128 stands for zero in the data rows.
Some points, each followed by its number:
[131 124 128 141 121 138 135 138 130 131 132 128 123 124 125 133 125 127
 129 129 124 115 127 131 122 138 131 139 122 119 122 124 129 132 149 141
 128 117 130 129 147 124 120 123 118 126 129 133 137 129 126 126 132 135
 125 131 127 138] 0
[178 144 167 221 123 130  91  29 160   0 149  88 113 133 126   0 241 145
 186 200 213 250 140 133 121  97 110  42 204 123 128 159  79  22  97  49
 218 149   6  79 143 119 194 255 126 108   0 111 135 135 113  13 174  62
 141 139 159 171] 1
[123 119 129 114 123 131 120 136 128 130 112 142 123 136 131 123 113 129
 133 124 112 120 118 119 117 119 130 144 142 128 124 134 131 127 111 106
 128 131 138 134 110 125 132 126 123 129 133 117 137 135 148 143 121 157
 137 133 126 133] 2
[192 179 177  72 187 133  85 135 113 155 150 107 184 169 123 167  77  93
 139  67  91 128  99 127 115 145  73 106  90  93 207 146 161 173 170 112
 134 101  85  74  89 178 155 131 118 184 142  73 177  57  76 121  94  92
 147 120 114 169] 3
[143 126  97  93  99 105  89 132 105 149 106 129 138 122 106 118 101 145
 133 133  89 134 119 115 169  90 107  86 128 136 161 124 112 142 111  92
 105 121 147 133  75 131  98 125 118 126 144 108 119 130 162 144 119 123
 146 116 107  88] 4
[107 121 202 204 145 121 203 119 158 129 140  85 118 117 149 151 173 122
 117 129 143 116  78 129  47 175 136 168 123 110  71 109 177 111 163 162
 152 127 144 133 183 134 125 154 119 124 140 134 178 117 148 132 163 163
  96 155 124 123] 5
[110 101 149 163  98 128 135 144 126 151 147 133 137 103 128  93 104 140
 163 108 139 137 112 120  99 176  87 191 115 110  69 121 108 120 132 137
 134  82  96 101 164 116  84 133  92 106  96 146 167 149 113 122 159 144
 146 129 159 146] 6
[105 131   0  75   7  91 197  95 106 180 160  83 130 118  90 101  75 168
 137  86 101 173 152 126 129  11 115  86 103 156  87 177 111  73  56 106
 179 196 157 247   6  82  80 127 185  42 206   9  56 122 196 135 107 195
 169  44   0  48] 7
[140 132 138 113 118 157 130 132 123 130 117 153 133 141 140 128  94  95
 141 119 102 117 114 126 111 114 137 142 120 105 141 138 137 122 136 106
 131 118 134 126 102 146 135 139 102 146 129 112 145 116 153 126 110 140
 140 121 120 148] 8
[151 130  82  99 134 142 107 156 151 144 142 140 106 106 105 139 104 160
 122 150  96 124 142 136 201  75 152  81 178 143 189 116  91 135 133 110
 107 134 142 133  86 114 142  65 141 150 112 156 118 160 117 121  80 119
 152 152 100 109] 9
[ 93  87  48  64 104  57  59 223 125 115 149 184 182 104 145 178 154 121
 162 141 168 106 186  84 133 255 127 138 106 201  76  38 168 202 188 201
  42 118 172 131 186  98  79   0 158 188 219 233  37 174 114 184 179 107
 146 164 165  96] 10
[133 130 145 126 117  88 140 152 101 147 152 105 154 119 129 121 124 125
 152 121 139 119  83 102 111 152  80 176 104 117  74  97 114 161 117 142
 132  91 129 122 128 143  64 127  79  81 102 135 175 127 130 133 124 176
 114 106 130 118] 11
[117 149 229  79 210 118 110  79 115 124  45 109 132 169 159 164 138 134
  88  91 137 137 138 114 110 173 104 117 184 139 191 150 182 194  73 145
 114 140 120  91 155 180 139 114 177 200 129  61 147 127  95 183 141 134
  88 156 125 132] 12
[158 143 127  63 150 127 111 169 111 149 105 132 139 176 122 165  96 126
 134  96  92 125 109 103 153 136 114 122 120 166 181 109 142 161 121 100
  85 126 140 112  68 129 122  72 123 154 158  89 154 116  97 142  52 138
 155 116 121 126] 13
[168 175 149 132 174 156  93  91 125  67 114 143  86 121 104 106 183 134
  84 200 159 130 141 159 176 108 129  84 144 122 147 133  80 150 119 134
 162  95  81  96 178 163 105 159 146  91  65 143  83 130  95 146 153  99
  56 123 153 137] 14
[125 158 110 183 109 157 128 112 120  93 150 149 107 128 121 113 171  90
 116 160 141  90 114 104 156 104 152 111 130 112 131 110  83 143 143 109
 136 126 151 126 160 120 135 162 119  89 104 174 131 119 112 138 113  97
 109 134 135 132] 15
[ 94 130 255  10 255  90 141  27  83 118  10  41 133 218 210 162 167 155
  51  21 134 113 217 164  47 217  64 139 255 176 255 177 245 252  10 192
  46 118  65  43 182 255 205 148 255 255 122  35 218  86  11 255 174 130
   2 192 169 123] 16
New points follow, each followed by the number of its nearest point above by angle.
[116 111 147 140 110 119 140 152 125 152 156 125 143 115 137 111 104 138
 151 121 133 139 115 136  90 166  84 191  94 118  74 128  95 119 132 137
 147  87 100 109 146 110 101 120  90 113 100 150 168 148 124 111 159 134
 149 132 150 145] 6
[ 97 131 156 170 105 201 233 166 125 156 177 146  63 132 121 107  72  91
 110 113 130  96  91  90 105 151 120 246  99  84  61 146 134 115 179 178
 156  81 145 110 195 134 123 114 108  87 102 168 182 157  33  60 110 196
 103 110 171 191] 0
[ 90  84  95 143  99  97  22  29 160  89  88 179 173  75 163  43 144 246
 111 191 160 231 252 139 162  82 142  18 155 144 199 171  75  48  93 149
 110 121  72 135 150  49 153 170 199 123  71 156  42 144 175 137 178  78
 159 137 126 152] 1
[160 153  96 101 137 169 133 104 118 125 148 145  87 133  97 105 114 138
  99 139 118 193 178 160 172 104 115 127 104 137 118 170  85 115 110 117
 161 111  76 141  99 131  97 101  98 124 109  99  95 128  70  74 110  90
 139  88 126 147] 14
[105  86 106 186  62 154 110  88 119 101 129 148  98 113 111  89 163 127
 128 143 138 140 174 142 122 134 163 105 135 103 102 147  99  96 134 142
 156 126 111 145 162 137  98 144 107 116 132 146 103 134 176 112 179 112
 100 118 122 148] 1
[ 89 107  76 163 133 189 157 118 195  99  69 130 120  68  97  87 138 179
  91 186 108 201 139 185 179  21 175  96 162 141 144 141 161  33  86 110
 134 166 152 122  51 116 236 203 187  72  78 126 120 151 147  64 107 163
 107 147  95 125] 1
[119  72 117 189 122 180 122 155 150 119  97 144 191  85 125  37  83 173
 178 212 155 137  64 108 136 199  90 198 127 129  21 110 117 112 169 143
  74   2 152  62 197  52 148 163 113  73  56 197 143 191  90  44 122 175
 111 162 203 174] 6
[147 148 107 123  92 105 113  90 140 101 135 127 100 130 115 117 174 150
  90 133 136 116 145 181 137 112 159  82 105 105 143 157  66 105 113 140
 193 145 111 147 123 154  99 107 123  92 137 101  93  98 172 163 181  94
  94 111 111 119] 14
[111 113 141 116 131 144 118 131 133 130 122 143 110 126 148 120 105 130
 137 124 121 133 139 118 117 136 126 150 158 134 126 135 133 126 104 122
 120 125 113 123 123 118 133 120 128 145 134 124 137 148 133 136 124 149
 145 133 139 135] 2
[139 142 123 119 121 161 172 144 161 167 166 145  83 147 110 146 115 127
  99 131  94 102 110 126 155  66 140 125 143  99 206 128  93 128 133  72
 143 122 121 112 103 122 128 111 120 110 116 120 146 115 125 129  79 120
 155 138 110 125] 9
[134 127 109 105 108 106 106 124 110 141 117 134 149 133 114 122 116 138
 130 128  97 123 125 126 146 101 123 102 125 128 153 125 100 144 126 111
 122 122 135 134 105 125 109 114 125 128 144 121 134 131 143 145 120 124
 145 117 113 111] 4
[141 100 110 139 107  86  62 157 135 124 128 134 196  75 106 117 135 179
 174 152 118 154 131 157 118 205  98 102  88 145  97  99 122 154 173 184
  73  85 126 121 160 104  82 104  98 154 124 176 149 124 129 112 147 130
 114 153 126 117] 10
[129 127 158 209 112 177 186 171 114 145 166  91 161 126  96 153  97 110
 162  86 144  65 125 181  71 194 125 205  48  82  89 107 132 128 241 187
 112  69 144 134 211 120 137 132  86 151 122 204 185 133  55  55 140 134
 107 171 147 162] 0
[135 145 155 113 181 143 145 142 135 106 129 129 103 135 123 111 144 119
 113 143 111 140 113 136 173  82 145 112 190 135 148 131 100 154  90  96
 134 144 128 118 122 140 136 135 123 131  93 151 144 143 109 144  82 147
 122 160 134 100] 9
[140 142 159 163 175 120  66 123 134  81 112 148 138 104 156 110 147  80
 159 145 134 105 123 126  96 236 118 160 115 112  16 150 169 146 137 168
 159 126 149 167 223 152 118 103  63 193 140 192 126 147 157 129 202 141
  90 201 140 170] 5
[ 68 164  55 156 169 188 170  78 172 156 214 212  19 178 141 231 184  63
   1 117 174  35 213  96 212  62 200 105 133 143 192 162 148 122 100 100
 146 230 165 187 225  97 248  87 183  95 207 130  53 131 105 157  36  87
 165 118  87 175] 15
[173 132 154  47 167 150 104 154  95 174 184 150  89 199 116 193  62  55
 106  59  89 125 176 105 150 162 109 134 111 160 168 139 162 178  99 111
  67 128  95 106  95 164 109  13  95 229 180  85 133 102  71 122  35 109
 180 111 138 145] 13
[157 185 115 107 164 108 108 111 136  93 135 101 125 111 119 119 133  97
 117 143 127 196 110 164 157  99 139  92 144 160 104 163 118  91 100 104
 156 159 129 149  59 166 141 107  79 125  99 131 119 113 150 101  88  96
 139 108 100 124] 1
[111 132 169 130 137  97 130 143 138 127 121 112 156 140 146 133 149 137
 158  94 124 147  90 121  84 145 118 146 168 152 146  88 166 113 101  69
 114 158 105  90  97 107 142 131 126 148 101 117 166 144 158 139 130 130
 161 159 132  92] 2
[150 131  90 156 113 121 149 102 143 105 148 107 109 125  95  88 130 146
 117 151 156 197 156 142 154 101 125 103 149 147 121 158  99  68 129 101
 130 130  72 140 105  98 120 121 122 101  88 121 122 128  76  72 119  98
 156  93 117 139] 1
